One turn moves each row of this set onto another row. After a few examples, where does it send each row asked below?
Z589: |   -3 |   70 |   78 |  -43 |  106 |  -70 |  198 | -164 |   59 |   24 |  182 |  -61 | -131 | -162 | -126 |  -47 | -184 |
Z560: |   47 |  126 |    4 |  -56 |  108 |  -51 |  203 | -111 |   16 |  -20 |  208 |  -64 | -192 | -164 |  -12 |  -51 | -138 |
Z146: |    2 | -157 |   57 |  140 | -153 |   -9 |   16 |  120 |  -11 |   14 | -211 |  240 |  120 |  176 |   24 |  124 |  191 |
Z696: |  -63 |   83 |  130 |   -4 |   50 |  -74 |  216 | -133 |  -19 |  -33 |  150 |  -47 | -114 |  -72 |  -57 |    2 | -267 |
Z32: |  126 | -121 |  -98 |   68 | -116 |  -49 |  -82 |  -45 | -156 | -141 |  -55 |   96 |  270 |  130 |   72 |  -30 |  174 |
Z880: |  -43 |  102 |   30 | -128 |   44 |  -35 |  177 | -105 |  153 |   26 |   54 | -128 | -204 | -200 |  -40 | -131 | -163 |
Z62: |   82 | -256 |    8 |  102 | -132 |   71 |  -60 |  107 |  -15 |  -79 | -296 |  153 |  149 |   67 |   45 |  119 |   59 |
Z375: |  -56 |   75 |   69 |   36 |   83 |  -44 |  202 |  -58 |   -7 | -142 |  123 |   20 | -197 | -154 |  -42 |   48 | -208 |
Z331: | 173 | -85 | -59 |  92 | -90 | -65 |  39 |  41 | -95 | 112 |  -1 | 187 | 147 | 194 |  61 |  51 | 278 |
Z39: |  -94 |   76 |  129 |  -80 |   10 |  -61 |  193 | -152 |   77 |   31 |   76 | -124 | -137 | -100 |  -73 |  -68 | -266 |
Z471: |  224 | -101 | -172 |   28 |  -27 |  -17 |  -96 |  151 |  -61 |  208 | -132 |  -79 |   82 |   75 |   56 | -158 |  187 |
Z668: | -103 |   18 |  158 |  -34 |   96 |  -22 |  274 |  -60 |   28 |  -29 |  138 |  -34 | -164 | -186 | -165 |  -51 |  -85 |
Z962: |  222 | -117 | -138 |  177 |    2 |  -24 |  -79 |  195 | -190 |   61 |  -64 |   44 |   88 |  119 |   59 |   -3 |  156 |
Z123: | -128 |   62 |  164 |  -19 |   12 |  -64 |  201 | -127 |   39 |  -21 |   72 |  -58 | -140 |  -93 |  -67 |  -14 | -286 |
Z407: |   58 | -158 |  -76 |   50 | -106 |   35 | -117 |  219 |   53 |  140 | -339 |  -71 |   55 |   42 |   28 | -123 |  107 |
Z456: |  -65 |  -37 |  -43 |  135 | -100 |  118 |  -95 |  237 |  -28 |  -30 | -213 |  231 |  136 |   54 |   35 |   24 |  125 |
Z371: |  119 | -206 |  -43 |  -69 | -161 |   75 |  -75 |   43 |  133 |  109 | -337 |    1 |  156 |   17 |   45 |  -73 |  111 |
Z890: | -142 |   52 |  107 |  -26 |   35 |    4 |  180 |  -45 |  132 |  -96 |  -24 |  -42 | -217 | -188 |  -73 |  -25 | -234 |
Z599: |  -63 |   57 |  108 |  -88 |   87 |  -43 |  179 | -153 |  137 |   39 |   89 |  -99 | -135 | -174 | -139 |  -74 | -213 |
Z955: |  312 | -151 | -138 |  -72 |  -84 |   26 |  -44 |  -20 |    6 |  171 | -107 |    4 |  203 |   54 |   90 |  -90 |  205 |
Z473: |  126 |   42 | -175 |  -40 |  -61 |   72 |  -80 |  121 |   -1 |  187 |  -66 |   88 |  172 |   29 |   84 | -168 |  258 |
Z678: |  -43 |  -23 |  -86 |  -19 | -125 |  131 | -111 |  184 |  102 |  134 | -282 |   92 |  143 |    7 |   51 | -140 |  168 |
Z357: |  156 |  -67 |  -64 |  -59 | -147 |  -41 |    7 |   13 |   74 |  263 | -109 |   64 |  141 |  138 |   61 | -114 |  288 |
Z886: |  -18 | -140 |   32 |  -12 | -210 |    5 |  -17 |   87 |  151 |  160 | -319 |  100 |  118 |  129 |   20 |  -43 |  188 |
Z373: |   16 | -145 |  -37 |  -66 | -201 |   -6 | -124 |  -27 |   65 |  -42 | -268 |  -31 |  252 |   69 |   56 | -161 |  139 |
Z748: | -117 |    9 |  170 |  -41 |   90 |  -15 |  266 |  -59 |   55 |  -26 |  109 |  -47 | -168 | -195 | -169 |  -66 |  -93 |
Z990: |  -35 |  101 |  108 |  -57 |   47 |  -90 |  209 | -154 |   14 |   30 |  158 | -102 | -118 |  -94 |  -48 |  -66 | -231 |
Z511: |  112 |   23 | -138 |  123 |  -28 |   63 |  -62 |  164 | -145 |   35 |   -7 |  219 |  164 |   63 |   73 |   -1 |  226 |
Z209: | -112 |   27 |  137 |  -12 |   66 |  -39 |  181 | -110 |  107 |  -41 |   59 |  -43 | -147 | -175 | -148 |   -6 | -248 |
Z546: |   50 | -188 |  -48 |  195 |  -65 |   23 | -105 |  263 |  -96 |    0 | -273 |   57 |   50 |   96 |   26 |   56 |   67 |
Z47: |  264 | -180 |  -98 |   98 |  -56 |    9 |  -25 |   28 | -131 |  -15 |  -49 |  145 |  183 |  100 |   76 |   94 |  159 |
Z931: |  -87 |   19 |  163 |  -62 |   90 |  -10 |  271 |  -66 |   60 |    1 |  123 |  -68 | -163 | -212 | -163 |  -89 |  -86 |
Z71: |  -24 | -174 |  -13 |   71 | -176 |   -8 | -116 |   11 |  -52 | -182 | -244 |  102 |  245 |   98 |   47 |  -20 |   93 |
Z718: |  170 |  -89 | -127 |  -67 | -129 |  -57 | -102 |  -73 |  -49 |   -8 |  -84 |  -19 |  279 |  104 |   80 | -167 |  202 |
Z755: |  -78 |   28 |  144 |  -52 |  103 |  -27 |  279 |  -66 |   35 |  -13 |  151 |  -55 | -155 | -204 | -167 |  -70 |  -70 |
Z13: |  -57 |   52 |  118 |   26 |  112 |  -58 |  195 | -123 |   32 |  -60 |  149 |   -8 | -143 | -151 | -142 |   31 | -233 |

Z456 goes to Z678
Z668 goes to Z748
Z560 goes to Z375
Where do these go?
Z962 goes to Z546
Z13 goes to Z209
Z373 goes to Z718
Z955 goes to Z47
Z331 goes to Z146
Z990 goes to Z696

One turn moves each row of this set onto another row. After a few examples, where does it send each row asked below?
Z449: |  185 |   46 | -167 |   99 | -137 |   43 | -199 | -120 |   52 | -112 |  129 |  162 |   34 |  -15 | -125 |   48 |   24 |  122 |   72 |   82 | -191 |  311 |  160 |  -25 |
Z163: |  -19 | -173 |   64 |  130 |   66 |  -31 |   95 | -274 |  -53 |   26 |  255 |   21 |  -64 |  -16 |   63 |   62 |  123 |  -92 | -215 |  129 |  -41 |  -83 |  183 |  -37 |
Z781: |  179 |  -91 |    8 |  103 |   89 |  -26 | -314 |  119 |  -28 |  149 |  166 |  148 | -168 |  -70 |  145 | -207 |  -59 |  -45 |  -91 |  239 |   -4 |   13 |  -64 |   52 |
Z722: |   66 |  -58 | -187 |   33 | -127 |  202 | -230 |   61 |   61 | -156 |   91 |   89 |  112 |  167 |  -10 |   21 |  255 |   19 |  158 |   94 |  107 |  158 | -143 |  128 |
Z14: | -179 |  -32 |   21 |  -67 |   35 |  285 | -154 |  -15 |   74 |   -9 |  -28 |   85 | -170 | -114 |  120 |  -99 | -145 |   78 |   76 |  177 |  -96 |  -90 |  355 |  -71 |
Z726: |   96 |  134 | -247 | -185 | -176 | -136 |  -65 |  142 |   38 |   91 |  106 |  125 |  -57 |  -58 |   62 | -146 |   -1 |   -3 |   66 |  127 |  210 |  174 | -148 |  -50 |
Z493: |   24 |  -75 | -120 |   99 |  -41 |  218 |  -21 |  -45 |  -69 | -162 |   83 |   -7 |  188 |  240 | -166 |  -36 |  195 |  -61 |   16 | -109 |   15 |   24 | -175 |  -30 |
Z107: |  -46 |   95 | -248 | -170 | -193 | -142 |  170 | -114 |   60 |   14 |  160 |   59 |    3 |  -14 |   92 |   30 |  122 |   -6 |   39 |  161 |  205 |  134 |   22 |  -74 |
Z500: |  159 |   54 | -115 | -165 | -178 | -120 |  -16 |  139 | -114 |   92 |   67 |   99 |  -30 | -107 | -166 | -172 |   17 |  -57 |  -77 | -143 |  120 |   95 |  -94 | -137 |
Z965: |  -31 |  -27 |  -43 |  -31 |   89 |  259 |  -58 | -249 |  -13 |  143 |   16 | -124 |  -80 | -211 |  157 | -249 |  -13 |  -61 |  170 |   46 |  254 | -107 |  -39 | -154 |
Z794: |  -83 | -218 |   -1 |  145 |  -46 |  -35 | -137 |   -6 |  -56 |  -21 |   -1 |  245 |  -68 | -199 | -138 |  138 | -275 |  -27 |   27 |  -71 |  -37 |  -45 | -113 |  138 |
Z578: |  173 | -167 |  125 |  129 |   95 |  -25 | -127 |  -18 | -170 |  103 |  158 |   81 | -109 |  -68 |  -81 | -140 |    8 | -118 | -261 |  -45 |  -99 |  -98 |   49 |  -70 |
Z523: |  139 |  -31 | -156 |   53 |  -33 |  218 | -240 |   87 |  -82 |  -84 |   -5 |   89 |  164 |  193 | -151 |  -81 |  196 |    5 |   84 |  -27 |   37 |  101 | -178 |   17 |
Z233: | -186 |  -33 |   31 |  -30 |   66 |  272 | -127 |   49 |   54 |    1 |  -24 |   41 | -167 |  -92 |  101 | -213 | -261 |   44 |   28 |   97 | -117 | -123 |  210 | -125 |
Z323: |  103 |  -52 | -103 |  160 | -246 |   40 |  -56 |  -48 |  146 | -238 |  297 |  106 |  -27 |  -47 |  -43 |   24 |  -36 |   16 |   36 |  -41 | -185 |  289 |   37 |   23 |
Z877: | -195 | -107 |   94 |  -58 |  -51 |  259 |  -84 |   -8 |   96 |  -88 |   39 |   65 | -194 | -171 |   92 |  -48 | -111 |   26 |   20 |   57 | -111 |  -97 |  382 |  -39 |
Z469: |  -98 | -248 |  -30 |  -78 | -226 |  120 | -121 |   86 |  182 | -129 |   79 | -147 |    0 | -130 |  146 |  -14 |   30 | -197 |  -52 |   67 |  340 |   93 |  -63 | -108 |
Z694: | -132 | -191 |  -22 |  119 |  -26 |  -43 |  -73 | -189 |  -85 |  -18 |  -29 |  239 |   -1 | -157 | -157 |  270 | -166 |    6 |   34 |   -5 |  -35 |  -46 |   63 |  124 |
Z661: | -160 | -130 | -103 |  141 |   13 |  -36 | -126 |  -35 |  -11 |    6 |  -17 |  227 |  -49 | -114 |   -3 |   86 | -341 |    9 |   97 |  116 |   15 |  -26 | -192 |  142 |
Z395: |  136 |  119 | -219 |  149 |  -17 |   64 |  -98 | -155 |    4 |  -53 |   95 |   85 |   98 |   99 | -133 | -106 | -128 |   98 |   48 |  104 | -221 |  228 |  -15 | -152 |
Z141: |   47 |  -55 |   -6 |  -79 |   55 |  255 | -159 | -286 |  -50 |  154 |  -31 |  -55 |  -82 | -278 |   90 | -122 |  130 |  -15 |  173 |   22 |  238 |  -71 |  160 | -110 |
Z942: |  -40 | -107 | -145 |   88 | -133 |  197 |   -7 |  -59 |   62 | -239 |  166 |    9 |  146 |  211 |  -12 |   59 |  257 |  -44 |   92 |   11 |   85 |   93 | -133 |   73 |
Z50: | -146 | -156 |  -94 |  -48 |  -40 |  139 |    6 |  -79 |   58 |  -30 |  -27 | -223 |  124 |   23 |   59 |  -94 |  -53 | -180 | -117 |   98 |  294 |   -7 | -104 | -297 |
Z787: |  -27 | -145 |   36 |   -9 |  -33 |  251 |  -42 | -129 |   45 |   46 |  120 | -121 | -157 | -301 |  185 | -253 |  -10 | -131 |  149 |  -73 |  264 |  -91 |  -80 |  -79 |
Z185: |   59 |   21 | -155 |  202 | -119 |   48 |   45 |  -84 |   86 | -187 |  263 |   27 |   32 |   73 |  -61 | -121 | -184 |   -3 |    3 |  -21 | -212 |  207 | -133 | -101 |
Z69: |  -14 |  -91 |  -58 |  104 |   52 |  -44 | -103 | -142 |   88 |   63 |  257 |   77 | -133 |   -9 |  284 |    3 |   56 |  -30 |  -48 |  401 |   48 |   12 |   81 |   83 |
Z307: | -196 | -116 |  103 |  -12 |  -20 |  274 |  -62 |   63 |   65 |  -83 |   42 |   27 | -202 | -144 |   85 | -166 | -215 |  -16 |   -6 |  -11 | -122 | -131 |  243 |  -97 |
Z2: |   23 |   29 | -119 | -154 | -195 | -126 |  221 | -110 |  -85 |   22 |  117 |   33 |   32 |  -59 | -144 |   15 |  130 |  -71 | -100 | -111 |  116 |   63 |   67 | -173 |
Z409: |   12 |  -94 |  -71 | -132 |    8 |  150 | -231 |  -75 |  -61 |   87 | -196 | -113 |  157 |  -36 |  -97 |  -51 |   63 |  -85 | -102 |   99 |  264 |   32 |   77 | -290 |
Z943: |   52 | -163 |   77 |  -61 |  -80 |  254 | -160 | -158 |   17 |   54 |   91 |  -41 | -166 | -376 |  115 | -123 |  136 |  -89 |  145 | -108 |  251 |  -40 |   98 |  -43 |
Z532: | -197 | -104 | -134 |  116 |   47 |  -42 |  -63 | -225 |  -30 |   21 |  -51 |  220 |    6 |  -79 |  -26 |  221 | -232 |   50 |   96 |  180 |    3 |  -29 |  -25 |  117 |
Z653: |   61 | -191 |  -26 | -156 | -178 |  129 | -358 |   86 |   69 |    2 |  -90 |  -27 |   30 | -174 |    4 |   22 |  140 | -104 |  -52 |   74 |  323 |  134 |  115 | -115 |

Z965 goes to Z141
Z409 goes to Z653
Z532 goes to Z694
Where do these go?
Z233 goes to Z14
Z107 goes to Z2
Z323 goes to Z185
Z523 goes to Z722
Z578 goes to Z781

